The same turns and mirrors carry the whole set onto itself, and each row onto the other rows of its family. Which rows share a family with each named row? Give them in list order.
These 32 rows form 4 families of 8 rows each.
z_43: | +3.94 | +1.25 | +0.10 | +2.81 | +0.36 | +0.85 | +0.37 | +1.80 | +1.86 |
z_590: | +3.09 | +0.38 | -0.08 | +2.14 | +0.56 | +1.16 | -0.91 | +3.80 | -0.20 |
z_475: | +0.06 | +2.00 | +1.18 | -0.21 | -2.83 | -0.56 | +0.48 | -1.95 | -3.42 |
z_96: | +5.06 | +0.12 | -1.46 | +0.51 | -0.65 | +2.35 | +0.18 | +0.81 | +0.15 |
z_798: | +1.64 | -3.05 | -0.86 | -1.31 | +1.07 | +4.30 | -1.30 | +0.82 | +0.38 |
z_839: | +0.87 | +0.04 | +2.80 | +1.44 | +2.26 | +1.07 | -1.30 | +2.33 | +2.46 |
z_20: | -2.41 | -3.21 | -0.02 | -0.64 | +0.20 | -0.50 | +1.10 | -1.49 | -2.90 |
z_300: | -0.63 | -0.01 | +0.75 | -0.34 | -1.89 | -2.60 | +2.80 | +2.10 | -1.44 |
z_73: | +1.93 | -1.91 | -0.66 | -0.90 | +2.51 | +3.30 | -0.74 | -1.50 | +1.90 |
z_662: | -2.31 | -2.84 | -0.47 | -1.95 | +0.23 | -2.32 | +0.54 | -0.85 | -0.44 |
z_350: | +4.36 | +1.89 | -0.92 | -0.18 | +1.31 | +2.08 | +1.09 | +1.62 | +0.20 |
z_508: | -2.26 | -0.80 | +0.61 | -1.33 | -0.38 | -1.58 | -1.44 | -3.27 | -0.75 |
z_492: | +3.06 | -1.93 | +0.19 | -1.62 | +1.31 | +4.05 | -0.55 | -0.05 | -1.59 |
z_295: | +0.71 | -2.18 | -1.38 | +0.18 | +0.62 | +3.98 | -1.75 | -0.70 | +2.28 |
z_837: | -1.80 | -2.06 | -1.29 | -1.30 | +0.41 | -0.79 | +1.21 | +1.18 | -3.38 |
z_305: | +3.96 | +1.36 | +0.63 | +0.24 | +0.04 | +3.60 | +1.73 | -0.02 | +0.50 |
z_402: | +0.11 | -2.24 | -0.94 | +2.14 | +1.71 | +2.68 | -1.25 | +0.18 | +2.74 |
z_909: | +0.35 | +1.84 | +0.91 | -0.05 | -3.46 | -2.28 | +1.09 | -1.11 | -0.66 |
z_441: | -2.78 | +2.27 | +2.06 | -1.18 | -1.05 | +0.01 | -0.15 | -1.88 | +0.32 |
z_138: | -2.39 | -3.62 | +0.82 | +0.08 | -0.86 | -1.60 | +0.22 | -1.68 | -0.51 |
z_722: | -2.12 | -2.71 | +1.48 | -0.94 | -2.06 | -0.71 | -0.61 | -2.53 | +0.02 |
z_361: | -1.39 | +2.24 | +1.39 | +0.54 | -2.59 | +0.77 | +0.63 | -2.57 | -1.23 |
z_799: | +0.19 | -0.49 | +1.52 | +2.09 | +2.57 | +2.61 | -1.32 | +0.09 | +2.64 |
z_986: | +1.05 | +2.05 | +1.69 | -0.65 | -1.59 | -2.72 | +0.57 | -0.26 | -2.84 |
z_27: | -3.46 | -0.23 | +2.06 | -1.46 | -1.78 | -0.85 | -1.16 | -0.97 | +0.72 |
z_778: | +1.68 | -0.68 | +1.55 | +2.46 | +0.29 | +0.71 | -1.19 | +3.75 | +1.75 |
z_674: | +1.14 | -1.65 | -0.49 | +0.65 | +2.69 | +1.52 | -2.92 | +0.97 | +2.48 |
z_168: | +0.93 | -0.36 | -0.62 | +0.76 | -2.08 | -2.84 | +2.17 | -0.11 | -2.95 |
z_591: | +3.75 | -0.89 | +0.73 | +0.07 | -0.30 | +4.44 | +0.86 | -1.29 | -0.76 |
z_532: | -1.59 | -1.67 | -1.11 | -0.17 | -1.75 | -1.48 | +2.01 | +2.63 | -2.04 |
z_701: | +1.28 | +0.70 | +1.09 | -1.67 | -1.43 | -2.70 | +2.14 | +0.56 | -2.46 |
z_255: | +3.70 | +2.60 | -0.56 | +1.17 | +1.23 | +1.18 | -0.53 | +2.24 | +0.39 |

Which other rows belong to the same family as z_532? z_839, z_492, z_837, z_441, z_361, z_778, z_591
Which other rows belong to the same family as z_986? z_350, z_295, z_402, z_138, z_722, z_701, z_255
Which other rows belong to the same family as z_798? z_590, z_475, z_20, z_300, z_305, z_799, z_27

